(in the rows, 128 means zero)
The rows of A fall into 4 groups, which share some directions, and each row is roughly a mix of its group's hidden directions.
A (128 x 10):
[[138 120 170 108 158  98 113 127 147  92]
 [118 172  97 120 118 115 106 161 156 109]
 [156  96 151 103 117 135 116 172 154 118]
 [ 87 141 106  76 146 137 144 143 130 118]
 [126 167 118  91 150 164 104 108 126 113]
 [ 95 172 140 175 141 133 123 126 142 143]
 [106 182 105 112 139 112  91 129 131 117]
 [134  78 116 131 131  71 120 130 123 127]
 [171 107 144 128 140  83 136 153 104 130]
 [127 104 131 126 140 165 159 125 124  74]
 [146 130 104 125 132 136 125 169 104 181]
 [112  81 126 126 133 109 136 177 155 132]
 [185 145 109 142 108 151 149 113 140 144]
 [160  73 132 121 105 111 109 129 156 128]
 [131 150 169 142 131 171 151 154 126 152]
 [185 117  91 136 120 143 140 101 123 133]
 [116  85 159 154 110  97 143 156 137 122]
 [137 118 156 169 117  98 153 114 164 113]
 [104 125 121 149 119  92 110 111 171  94]
 [142 182 135 137 125 112 153  97 109 102]
 [123  94 100 143  96 121  98 122 115 169]
 [166  96 130 134 147 139 142 158 169 113]
 [124 139 151 113 124 105 131  75 120  87]
 [123  97 148  91 121 135 110  75 138 130]
 [155 157 113 151 130  95 170 125 113 103]
 [113 136  97 130 187 136 140 100 146 125]
 [143 157  81 109 147 140 129 101 154 104]
 [124 111 137 185 131 109 163 119 154 133]
 [ 84 146 106  93 156 140 140  99 121 137]
 [121 130 119 159 153 142 144 167  85 106]
 [128 119 115 121 144 106 137  68 129  91]
 [133  96 154 140 116  77 148 132 142 100]
 [ 97  97 104  95 126 136 141 157 164 123]
 [ 75 124 108 127 130  86 115 114 120 154]
 [ 70 117 151 105 141 140  94 138 127 128]
 [163 143 129 122 109  87  85 113 132 108]
 [ 95 170  99 133 150  99 105 135 144 117]
 [160 124 128 128 140  83  99 103 149  97]
 [125 155 104  91 111 170 139  97 113 124]
 [133 189 129 124 131 137 121 161 106 104]
 [ 90 157 119 119 133 160 125  89 106 104]
 [106 122 108 115 141 118 101  85 172 115]
 [117 113 136 101 107 108  80 166 109 126]
 [116 129 119 159  87 149 166  95 129 115]
 [ 96 143 168 132 101 142 101 164 131 115]
 [131 151 134 184 111 126 131 150  93 146]
 [103 116 103 143  97  91  87 137 141 137]
 [116  82 103  96 143  95 132 123 148 110]
 [140  92 117  95 159 142 142 112 163 105]
 [147 145 150  91 145 164 102 100 109 121]
 [124 133 120 136  99 137 158 139 103  71]
 [119 148  96 102 136 110 114 121 166  86]
 [ 93 140 127 155 110 132 134 100 161  87]
 [100 127 138 104 146  91 179 139 124 115]
 [128 132 179  97 163 137 102 137 147 129]
 [130 156  89 162 153 128 141 129 129 170]
 [100 141 129  76 138 121 147 157  97 121]
 [143  89 142 133  95 141 154 170 145 130]
 [ 84 112 128 108 159 159 118 130 107  97]
 [151 113 123 144 104 131 136 156 121 188]
 [130 122 135 154 134 146  91 120  70 134]
 [135 105 101 114  95 124 140 149 131  74]
 [168 157  94 111 121 137 104 155 155 126]
 [112 117 119 134 117  76 105  99 116  93]
 [108  99 143 129 114 120 162 182 112 137]
 [ 91 130 121  99 113 166 106 107 151 103]
 [134  86 147 148 120  95 141  84 114 129]
 [ 77 110 162 112 133 139  91 139 131 134]
 [106 172 105 132 155 139 120  94 102 146]
 [ 97 119 120  88  97 150 141  99 103 144]
 [179  89 141 109 111 141 135 135 150 111]
 [142 122 106 151 126 156  99 107 180 122]
 [167 155 135 127 125 163  81 116 128 114]
 [157 113 139 165 114 166 108 146 160 121]
 [114 152 117  91 163 171 121 110 115 137]
 [145 101 124  89 134 116 103  77 138 131]
 [110 104 126  69 147 109 142 101 133 127]
 [117 139 113 144 134 163 150  94 176 140]
 [155 136 152 168 127 133 178 141 123 146]
 [157 152 127 121 138 163  86  93 138 117]
 [119 151 103 126 150 141 109  67 136 135]
 [132 120 100 166 136 112 146  88 112 163]
 [166 155 121 144 110 149  84 148 138 110]
 [102 159 135 131 127 108 130 175 152 162]
 [ 96 104 104  85 155 154 126 125 139 107]
 [ 99 146 138 133 132 157 141 145  75 152]
 [ 86 151 136 138 128 145 130 135  86 166]
 [138  64 126 128 127 159 135 147 147 115]
 [108 150 136 160 129 157 136 105 159 169]
 [127 147 100 124 154 153 115 154 148 176]
 [152 135 153 181 134 168 123 115 141 128]
 [138 126 156 114 112 161 147  91 151  92]
 [121 156 118 166 153 132 137  81 155 124]
 [136 168 122 169 133  87 101 138 130 120]
 [147 116  93 117 126 143 152 158 171 152]
 [ 99 156  96  92 145 134 136 140 157 102]
 [140 146 157 164 113 174 117 145 112 149]
 [ 82 126 109  77 139 138 144 146 119 132]
 [123 106 138 152  98  77 115 129 149 101]
 [151 169  84 129 140 133 169 134 128 124]
 [144 126 154  80 143  96 147 130 133  94]
 [122 115 153 144 133 173 108 115  86 106]
 [131  83 129 106 105 100 136 129 163  97]
 [180 134 121 154 107 111 168 128 143 126]
 [ 84 130 155 134 117 127 130 185 127 127]
 [111 168 120 148 159 113 158  94 144 113]
 [153 165 160 169 131 120 107 134 100 124]
 [165 133 135 129 159 117 108  75 119 115]
 [119 122 116 101 121 111  84 141  81 149]
 [167 160  93 128  97 108 110 122 146 110]
 [138 151 127  93 110 151 135  98 175 140]
 [163 142 133 176 159 114 120 102 112 139]
 [129 105 186 129  91 124 136 120 125 102]
 [ 81 119 140 110 138 105  82 133 120 149]
 [ 91 108 160  97 125 132 131 129 170 106]
 [143 187  95 152 138 137 114 130 120 144]
 [142 113 143 141 110 127 161  76  97 137]
 [106 141 108  75 121 114 125 165 105 123]
 [143  94 132 134  98 156 161 165 134 149]
 [122 127 142 175 102 131 151 119 175 135]
 [127 108 160 145 106  86 130 113 138  87]
 [135  89 147 140 108  93 134 158 163 141]
 [ 96 167 158 138 124 134 101 151 122 162]
 [131 155 136 138 126 188 111 161 117 123]
 [ 93 149 153 115 138  98 150 121 133  84]
 [103 171 134 131  99 136 117 178 119 129]
 [116  87 127 138 143  93 124  92 114 162]
 [ 94 137 120 110  96 154 101 134  84 135]]
Each list below has one row that fits no group; the rest each fit one group, if only roughly. Name that row.
- j189: [165 100 147 136  97 102 107 125  95 145]
- j125: [154 148 126 130 111 116 181 108 158 107]
- j532: [140 133 130 174 183 136 147 126 145 122]
- j354: [141 143 147 122 111 166 102  77 112 123]
- j254: [139 121 141  90 129 140 100 123  77 153]
- j823: [ 67 111 128 146 146 129 149 131 114 154]
- j835: [143  94 100 104 120  91 112 117 153 156]
- j429: [138 112 164 128 102 152 149  99 143 168]
- j957: [114 152 104 136 114  82 148 169 123 115]
- j851: [ 72 165  99 138 137 119 139 142 131 136]
- j791: [154 120 109 160  99 147 172 109 119 146]
- j874: [131 158 126 101 141 180 163 123 137 141]
- j827: [104 119 125 112 122 132 108  63 114 141]
- j712: [131 166  96 138 105 109  89 129  97 138]

j874
- j336: [130  88 135 148  96 136 174 100 123 130]
- j560: [162  96 125 121 124 100 146  94  90 137]
- j146: [110 181 100 143 110 134 135 108  98 142]
- j273: [125 122  86 104 122 142 133 106 162  86]
- j185: [152 127 112  96 140 149 145 105  76 141]
- j937: [132 119 181 128 134 122 127 129 176 101]
- j898: [ 99 146  98 149 135 155 118 134 173 151]
- j515: [ 82 113  83 119 113 110 134 145 121 155]
- j299: [106 109 154  80 140 106 117 104 121 157]
- j252: [156  87 156 108 139 104  98 107 139 112]
- j201: [112 140 119 112 160 171 119  85 151 127]
- j969: [ 66 155 122 122 136 142 139 129 105 150]

j299
- j917: [ 97 136 110 103 151  81 111 107 106 119]
- j368: [166 117 164 149 129  97 128  86 128 127]
- j991: [124  85 159 147 115 118 101 165 132 150]
- j7: [160 152 130 125 113 172 130  81 125 124]
- j445: [137 139 134  99  80 130  99 168 140 117]
- j701: [102 165 106 134 133  86 146 115  94 132]
- j883: [105 153 133 112 170 153 133 151 142  89]
- j950: [128 119 141 112 109  76 157 136 105  96]
- j498: [ 96 122 130 123  79  83 112 122 121 139]
- j772: [163 111 129 109 105 102 104 161 146  98]
- j178: [117  78  94 121 160 114 123 138  99 121]

j950
- j837: [144 133 113  69 141 143 102 119 150 109]
- j581: [121 105 134  99 128  83 104  91 134 105]
- j116: [174 140 155 152 151 103 108 124 135  98]
- j597: [140  93 161  98 121 114  91 133 160 127]
- j520: [125 139 136 117 162 127 161 103 173  98]
- j954: [ 80 168 129  96 141 154 131 134 142 127]
- j351: [130 182 116  91 141 118 116 114  98 116]
- j126: [154 144 146 165 123 114 165 126 106  92]
- j398: [146 137 177 141 154 115 142 141  86 138]
- j192: [140  88 102 122 132  87  95 111 113 147]
- j598: [118 129 139  98 143 166 118  82 111 156]
- j706: [117 161 113 172 149 150 108 111 154 148]
- j605: [115 141 126 106 101 164 127 183 139 135]
- j854: [140  95 143 117 179 116 103  96 122 138]
- j927: [ 97 182 103 120 102 147 137 137 113 124]

j706
- j978: [123 134 131 165 131 104 144 127 152  72]
- j512: [144 132 137  87 111 134 107  77 104 116]
- j924: [172 114 130 148 108 173 157 118 138 121]
- j944: [113 130  71 135 125 132 144  83 126 145]
- j303: [105 130  97 102 149  94 101  94 146 133]
- j124: [111 184 162 136 123 159 117 114 120 122]
- j234: [105 154 128 112 143  91 117 177 132 107]
- j375: [150 107 148 153 134 143 140 183 137 151]
- j913: [122  80 160 109  97 132 140 160 136 135]
- j863: [107 123  88 146 124 115 136  70 129 125]
- j861: [122 125  98 125 132 139 124 134 194 106]
- j642: [149 161 111 146 176 164 130 120 124 142]

j234
- j517: [121 150 114 166 117  93 112 141  87 148]
- j496: [ 82 142 132 141 108 134 116  78 122 109]
- j443: [161  94 117 162 138 104 156 143 109 107]
- j973: [109 114 176 138 113 156 125 164 155 130]
- j350: [112 117 117  86 121 170 109  93 125 147]
- j436: [164  96 123 134  88 130 159  97 120 137]
- j112: [136 124 101 137 116 119 167  97  89  98]
- j591: [135 105 178  99 126 148 140  96 140 107]
- j134: [141 110 119 161  96 111 128 176 154 121]
- j391: [160 127 133 134 151  98 162 124  89 100]
- j324: [135 173  99 151 112 114 106 147 114 162]
- j675: [155 125 123 143 134  88 158 112  80 128]
- j41: [158 188 121 146 112 136 118 110 148 124]
- j63: [ 96 122 132 109 164 167 150  97 147 131]
- j233: [157 101 157 108 122 131 109  87 103 152]

j41
- j132: [104 135 109 136 105 158 117 175 100 149]
- j213: [120 105 125 123 119 154 121 168 175 157]
- j302: [152  90  96 143 135 115 141 169 139 151]
- j674: [154 125 131 126 121  85 118  76 108 112]
- j963: [131 121 136  78 163 138  99 129 148  99]
- j157: [179 137 124 154 147 133 119  98 106 156]
- j29: [112 113 136 113 107 142  97  99 131 181]
- j40: [140 106 135 100 137  95  98 168 130  99]
- j322: [ 88 165 152 131 139  95 107 128 100 126]
- j92: [106 115 162 131 156 146 182 130 137 122]
- j412: [130 161 128 124 150 128 117 137 159  71]
- j644: [108 123 114 106  93  99 128 139 161  87]
- j98: [104 118  94 111 104 113 148 101  84 130]
- j312: [118  60 124 129 138 107 121 146 125 109]
- j501: [136 109 155 130 109 106 103  75 105 122]

j98
- j992: [140 159 107 124 109  72 109 142 107 122]
- j609: [133 143  89 121  99 141 149 145 166  95]
- j365: [118  95  95 134 151 152 141 177 123 131]
- j940: [139 145 120 163 111 151 165 155 152  99]
- j834: [107 141 131 176 120  84 132 125 125  95]
- j42: [129 110 128 150 106 153 176 117 104 162]
- j407: [153  97 185 113 132 103 122 142 139 124]
- j260: [110 157 140 133 166 148 124  96 170 117]
- j438: [119  84 117  83 129 126 135 114 166 118]
- j172: [114  87 139 124 146 117 161  96 116  93]

j172
- j113: [127 133 148 161 104 155 172 134 128  93]
- j844: [104 105 178 106 127 141 122 121  91 147]
- j180: [104  92 111  95 134 131 118  87 123 158]
- j720: [139 123 119 141  91 117 155 135 163  82]
- j373: [117 161  82 147 146 157 159 128 141 132]
- j21: [148 103 174 120 113  94 125 126  91 120]
- j891: [119 146 113 140 125 168 169 112 151  93]
- j646: [128 108  91 145  96 117 135 129 179 113]
- j39: [167 119 104 137 100  98 112 107 117  92]
- j542: [102 149 104  80  95 133 121 148 142 110]
- j138: [129 135 102 162  95  86 120 155 111 140]
- j546: [137 126 109 135 103 122 139 143  63 145]
- j555: [102 174 129 128 139  83 151 151 133 125]
- j392: [159 133  93 105 103 155 129 160 142 155]
- j36: [112 161 164 151 144 151 156 110  99 138]

j39
